In the rows, zero is written as 128.
Rotation paths and how fast each direction turns (deg/step)
Each turn is a multiple of 5 degrees from 10 to 175, or 0.
Each row of a path follows its step; steps can be skipped.
Path 1:
step 1: [126 128 118 135 130 133 117 133 131 128 127 131 124 134 132 133 123 127
 115 112 132 124 127 122 124 122 122 129 119 126 127 129 131 127 125 122
 130 136 139 121 126 128 125 132 130 124 126 129 125 134 121 121 129 128]
step 3: [123 126 134 132 125 130 138 121 129 134 123 124 121 136 128 140 123 129
 142 131 132 124 127 131 126 132 126 129 131 128 130 126 132 133 129 143
 137 122 124 128 124 127 135 125 127 139 127 129 135 132 130 122 126 132]
step 4: [131 132 123 126 127 121 119 138 130 135 131 119 134 125 120 130 123 126
 123 121 128 123 136 121 132 137 132 128 135 124 134 133 131 122 121 128
 128 130 139 129 121 122 122 134 130 123 121 127 121 131 134 122 126 128]
step 6: [134 131 124 134 127 123 137 129 132 132 117 126 121 138 127 126 120 131
 124 137 132 124 119 131 120 121 121 121 136 122 119 131 125 131 131 134
 130 122 122 125 129 133 130 126 128 130 125 130 128 115 129 128 134 131]
step 7: [134 130 131 121 132 133 118 130 127 123 131 122 126 126 130 128 136 123
 124 117 132 120 134 133 127 124 121 129 132 124 125 127 134 125 117 137
 125 140 133 134 124 134 131 131 122 127 130 128 124 139 130 121 130 133]
step 9: [133 137 122 135 123 129 125 124 119 130 131 126 130 135 127 130 126 130
 140 131 133 129 130 120 115 126 130 121 128 122 126 126 129 130 138 134
 138 126 120 121 121 119 129 120 131 128 125 137 124 126 126 127 131 125]
step 10: [128 126 134 119 123 126 129 132 131 127 137 123 121 136 125 119 133 128
 123 124 129 129 129 128 130 131 127 128 144 128 135 139 134 129 119 133
 120 128 127 139 130 120 128 125 132 124 131 132 127 132 140 129 130 131]
step 11: [132 121 125 137 133 133 133 137 117 124 126 132 118 118 129 131 123 129
 127 125 125 126 133 131 133 128 120 129 120 126 134 123 129 122 130 120
 126 121 140 130 130 130 131 132 134 135 126 131 140 122 132 124 129 131]
step 13: [126 128 124 127 126 128 133 125 130 135 121 126 123 131 142 124 141 127
 135 118 132 128 128 123 125 128 123 137 138 131 122 127 124 133 123 133
 122 132 122 134 128 133 130 127 130 130 140 133 127 141 133 132 125 128]
Speeds:
[125 127 128 129 129 127 127 125 128 130 127 128 125 125 127 129 129 131
 128 128 126 129 129 129 127 129 126 127 128 128 129 128 129 128 129 128
 128 125 126 127 129 130 130 127 130 128 128 129 129 124 126 127 124 130]	130
Path 2:
step 1: [132 126 132 133 131 133 140 134 123 124 131 118 132 132 121 125 140 121
 130 126 126 132 133 124 124 138 134 133 130 137 130 135 121 129 126 125
 123 132 125 126 134 129 136 131 125 135 126 128 129 130 141 126 127 128]
step 2: [132 126 125 122 128 135 129 131 121 119 123 124 128 134 139 130 130 128
 117 136 122 128 130 136 122 133 122 123 122 134 122 139 132 134 116 118
 131 130 128 130 136 129 123 126 130 133 134 125 130 132 126 122 126 132]
step 3: [128 124 126 123 117 130 135 131 125 122 123 138 134 130 128 142 138 132
 124 127 126 125 120 124 130 120 124 133 125 127 141 136 127 127 126 127
 125 121 131 127 127 128 128 118 130 126 137 128 124 132 131 124 129 124]
step 4: [123 138 126 124 128 131 135 128 130 127 131 122 137 137 120 124 128 128
 122 119 127 122 122 120 130 130 132 124 128 134 129 138 128 129 128 127
 137 128 118 129 125 136 132 122 122 124 126 137 126 120 132 119 130 120]
step 7: [133 134 117 120 123 124 129 129 134 127 125 122 130 133 133 130 134 137
 123 134 122 121 125 123 127 119 124 125 127 132 130 136 130 131 129 124
 119 132 122 121 140 131 138 125 134 131 129 124 127 127 130 122 124 123]
step 8: [130 132 119 122 118 121 138 136 119 127 123 133 131 129 125 131 132 122
 132 128 130 139 124 129 127 127 130 130 130 137 136 140 128 133 127 130
 129 129 120 132 125 133 122 125 123 126 118 129 130 126 130 121 123 123]
step 9: [126 135 126 126 132 142 139 134 125 122 134 127 129 134 120 131 132 123
 118 124 125 131 129 125 122 132 130 128 123 125 129 138 122 133 125 133
 128 128 123 130 135 118 127 135 123 131 130 140 133 130 129 132 129 128]
step 11: [124 131 124 132 126 124 135 128 125 113 125 130 137 129 123 129 139 128
 136 132 128 125 127 123 131 128 134 126 124 127 129 133 131 128 130 130
 124 120 126 121 131 128 133 116 126 138 134 120 121 127 131 119 125 118]
step 12: [141 131 122 124 137 129 137 130 130 129 126 120 135 133 124 136 130 124
 117 125 129 131 121 127 127 128 136 127 129 135 123 131 123 131 126 124
 134 134 119 131 131 133 128 123 127 132 128 119 136 121 132 120 122 123]
Speeds:
[128 129 131 129 128 126 132 128 127 128 127 129 129 126 127 125 126 124
 125 128 130 129 129 129 129 129 127 127 130 128 126 129 125 129 127 129
 127 130 129 127 129 129 127 128 128 129 126 127 129 126 130 126 128 128]	100
[130 125 128 123 126 128 129 128 129 129 129 128 128 128 128 129 126 128
 126 130 127 129 129 131 129 130 127 130 129 127 129 128 128 126 130 128
 128 128 126 127 128 128 129 128 126 130 128 127 127 129 128 125 126 129]	70
[131 129 128 128 128 132 131 128 133 129 130 126 130 130 128 128 127 128
 126 129 129 127 127 126 129 128 130 128 130 130 129 128 126 128 128 127
 129 128 129 128 128 128 130 130 131 128 127 128 127 129 129 129 131 129]	130
[129 128 125 129 125 129 129 129 128 129 126 127 125 128 129 129 127 128
 129 129 127 130 130 125 129 128 127 129 127 128 126 125 127 130 126 125
 126 128 127 126 128 129 129 128 127 128 126 130 128 128 130 129 127 129]	55
